The same turns and mirrors carry the whole set onto itself and the rows of a family onto each other. Which other rows belong to the same family as each row named below? List them in the order they appear above.
These 32 rows form 4 families of 8 rows each.
Z_813: [ 13 -14 -27   0  -8  -5  -4   6 -11   3 -16   3 -26 -22 -14  26  21 -13
 -19  -9 -16   9]
Z_816: [ -9  -7 -11  15   5  10 -13  24  12 -11  -8   7  -9 -32 -27   1  18 -36
  12  -1  -4  11]
Z_788: [  0  18  -3  -8  17  20 -12  21  32   1  -5   3 -17 -40 -17   0  -4 -28
   2  -1 -11   1]
Z_519: [ 11 -11   4  10  -3  15   2  14  -6  -2 -10   6  -6 -13 -10  25  20  -7
 -19   7 -10 -15]
Z_681: [ 30  -4   6 -11   3  13   7  11   3  10  -3   0 -19 -13 -27  15  14 -27
 -30  13 -17   0]
Z_538: [-23  -2 -17  -7   4   7  -8  11  24  -5  -7  12 -29 -49  -7  22  10 -28
   2  -2 -14   8]
Z_156: [  8  -1 -25  -7   9  18  -6   2  -9  14   0   3 -25  -8 -27  20   1 -14
 -28 -17 -11 -18]
Z_502: [ 35  -3   1  -5   6  19   2  13   0  12   2  -6 -14 -15 -29  16  10 -23
 -29   5 -16   2]
Z_139: [ 33   0   1  -3   8  19   5  11  -2  20   1 -11 -17 -13 -19   7   8 -24
 -15   8 -18   1]
Z_23: [-19   3  -6  10  10   3 -13  30  14 -11   7   0 -11 -30 -27  10  12 -37
   7   0  -3   4]
Z_414: [  8 -16   5  21  -6  18  -1  16  -7   2  -4   5  -7 -10 -15  24  16 -11
 -13   8 -10  -4]
Z_974: [ 12  -3 -16 -10   4  18   4   0  -8  12   1   0 -23 -12 -26  26   3 -11
 -27 -16 -16 -20]
Z_515: [-11  14 -20   0  19  13 -19   6  15  -2   4  -3 -47 -35 -18   3   9 -27
  -6  -9 -15 -18]
Z_886: [ 14  -2 -18 -15   9  16  -1   6  -7   8  -1   8 -23  -6 -23  29   6 -15
 -25 -12 -12 -21]
Z_765: [-16  12 -20   5  13  16 -15  17  17  -4  11   1 -44 -41 -20   2  11 -33
 -12  -7 -14 -14]
Z_39: [ 15 -12 -21   0  -5  -1  -1   5  -7   3  -8  -3 -21 -26 -20  32  24 -10
 -33  -6 -15   6]
Z_592: [ 10  13  -2   1   9  26 -12  14  30   1  -5   3 -19 -37 -27  -7  -3 -27
   6  -5 -12   0]
Z_158: [-23  -2 -14  -7  -1  11  -7  13  25  -3   4  13 -31 -45 -11  25   9 -27
  -1  -4 -10  15]
Z_121: [ 12 -11 -21   5  -8  -6  -6  -1   2   2 -12  -2 -25 -29 -18  34  18  -6
 -29  -4 -17   7]
Z_261: [-18  -6   2   9   9   3 -13  23  12 -13  -4   3 -12 -23 -24   9  12 -38
  14   6  -6   2]
Z_764: [ -5  20  -4  -8   8  21 -12  20  30   1  -3   1 -14 -42 -19  -6  -3 -24
  -7  -6  -6   5]
Z_181: [ 12  -6 -23 -15   6  13   2  -2  -9  18  -4  -2 -25 -16 -19  21   0 -21
 -20 -14 -22 -22]
Z_647: [ 21 -14   3  16  -9  10  -4  17  -4   0 -13   4  -8 -14 -12  24  12 -10
  -1   3 -16  -7]
Z_883: [ 29  -5   4  -7   4  16   2   8   8  17  -1  -6 -11 -15 -32  13   0 -29
 -26   8 -18   3]
Z_212: [ 13 -15   6  13 -11  15   3  15  -7  -2  -9   7  -7 -12 -19  26  13  -8
 -16   1 -14  -9]
Z_534: [ 17  -3 -18  -4  -2  -8   0   4  -1  -1 -10  -4 -21 -22 -19  33  23  -5
 -29  -3 -12   4]
Z_363: [-24  -9 -23  -2   1   7  -2  -1  20  -1  -5   6 -25 -46 -15  21  12 -28
   6  -8 -14   9]
Z_481: [-16  16 -22  -1  22  14 -10  14  15  -1   7  -2 -44 -36 -18   0  12 -31
  -5  -6 -13  -8]
Z_586: [  6  16  -3 -13  17  20 -17  18  28   3  -8   2 -14 -34 -20  -7  -2 -28
  -2  -2  -6   9]
Z_200: [-16   3  -5  10  11   5 -11  30  13 -14  -2   6 -18 -29 -22   5  16 -37
  12   4  -6   8]
Z_483: [-20  -6 -16  -6   4   9 -10   5  20  -2  -5   9 -33 -45  -3  24  17 -24
  -1   1 -10  15]
Z_931: [ -7   9 -27   2  21  23 -11   4  15   7  13  -3 -43 -39 -20   4  13 -30
  -1 -10 -15  -7]

The rest of the family of Z_483: Z_156, Z_414, Z_515, Z_121, Z_261, Z_883, Z_586
The rest of the family of Z_816: Z_813, Z_139, Z_592, Z_181, Z_647, Z_363, Z_931
The rest of the family of Z_23: Z_519, Z_681, Z_886, Z_765, Z_158, Z_764, Z_534

The same turns and mirrors carry the whole set onto itself and the rows of a family onto each other. Which other rows belong to the same family as each row named below? List them in the order they appear above.
These 16 rows form 4 families of 4 rows each.
Z_11: [-15 -13 -19  -1 -16   1   1  15  -1  10  12  19 -13  12]
Z_141: [-13  -1 -19   3  -2 -10  -7  21   3  14   9  -2 -10  -2]
Z_356: [-11 -14 -22   2  -9   8  -9  11  -3   5  10  26  -6  11]
Z_56: [  4  -7  -1 -10 -12   0   1  -4  11 -26 -26   9  11  19]
Z_395: [  7   0  -1   0  -5 -14  -8   5   8 -22 -22 -17   9  10]
Z_460: [-10  -9 -13  -2  -6  -8  -8  21  -7   6  15  -9 -11  -3]
Z_117: [ 10  -8  10  -5 -14   5   5  -6  13 -21 -20  14   7   8]
Z_863: [  9  -5   8 -11 -12 -11  -2   7   7 -18 -28 -11   5   8]
Z_471: [-13  -5 -17  -1  -2 -15 -15  22  -1   4  11  -2 -14  -4]
Z_345: [  8  -2   5  -5   1  -5   2   2  13 -23 -19 -14   6   3]
Z_257: [ 13 -12   0  -2 -12   8  -1  -6  11 -21 -23  15   3  19]
Z_648: [-18 -12 -21  -2 -11   6  -5   5   1  -2  16  25  -6  11]
Z_296: [-16  -6 -19   6 -11  -1  -6  11   5   9  11  26  -2   8]
Z_674: [  8  -5  -1  -3 -23   4   0  -6  11 -18 -27  15   0  16]
Z_635: [-19  -9 -19   1  -4 -14  -5  22  -1   4  17   0  -5   8]
Z_298: [  9  -4   5  -3  -4 -15  -8   4  12 -25 -20 -15  -2   5]

The rest of the family of Z_298: Z_356, Z_471, Z_257
The rest of the family of Z_11: Z_56, Z_863, Z_635

